In the data rows, 128 means zero.
Here are some points:
[110 101 116  97 170 159 110 109]
[ 91 114 123  64 128 148 120  78]
[160 112 114 179 114 181 150 177]
[103 102 110 115 102  96 135 113]
[169 150  91 140 172  84 119 156]
[141 104 168 154  94 173 124 120]
[ 74 124 107  43 182 121 115  64]
[141 158 153 131 156  71  73 163]
[ 92  84 113 102 126 119  79  96]
[164 173 104 126 146 178 117 137]
[151 141  86 135  84 136 195 154]
[126 179 120 123 159 158 104 128]
[173 125  88 198 149 162 140 184]
[127 113 133 125 107 160 140 126]
[154 165 170 164  96 101 139 127]
[155 119 136 127 118 114 141 130]
[121 110 123 139 114  86 120 140]
[109 121 101 136 162 152 153 117]
[131  97 105  92  99 106 153 109]
[141 142 165 119  65 121 178 166]
[ 82 170 141 148 142  88 126 142]
[ 44  61 157 116 132 112 163  61]
[ 67 123 140 108 153 119 185  60]
[121 116 107 155 116 107 142 132]
[ 82 112 110 139 128 135 158 144]
[105  95  87 158 194 122 103 122]
[ 92 145  91 128 138 147 128 116]
Here are 16 more points, each followed by its number:
[123 157  98 114 166 142  74 122] 0
[106 145 136  97 168 103 131 137] 1
[158 151 133 134 129 192 108 171] 2
[108 128 120  78 194 158  81  89] 3
[125  64 131 137  51  45 173 114] 4
[127 124 133 138 104  83 128 107] 5
[150 129 146 102 179 120  96 100] 6
[103 111 105  81 113  85 120 126] 7
[136  76 171 131 115 120  96 127] 8
[133 117 155 164 141 160 134 144] 9
[134 113 169 149  88 156 126 120] 10
[ 80 136 134  61 180 149 113  81] 11
[166 130 145 152 142 138  97 154] 12
[177 178 173 177 143 157  87 153] 13
[144 138 125 129 116 158 120 162] 14
[188 141 144 102 108  97  84 148] 15
Which of these numbered points is nearest to each point below by angle, seen from the average point of the first points? Its number follows each.
[115 177 178 242 108 164 225 189] > 9
[116  87 146 120 114 116  95 123] > 8
[ 59  55 105 132 151 131 209 121] > 4
[ 92 159 143 158 126  95 121 138] > 5
[198 124 151 178 124  89  75 165] > 12
[145 163  67 114 163 149 117  90] > 0
[150 160 134 121 134 141  93 138] > 13
[163 156 129 139 120 203 100 185] > 2
[154 127 126  99 200 116  79 104] > 6
[118 150 138 114 156 113 123 131] > 1
[208 173 117 171  81 147 146 189] > 14
[162 161 121 109 128 163 107 111] > 2
[196 177 142 183  94 142 183 212] > 14
[158 129 102  92 130 178 122  74] > 3
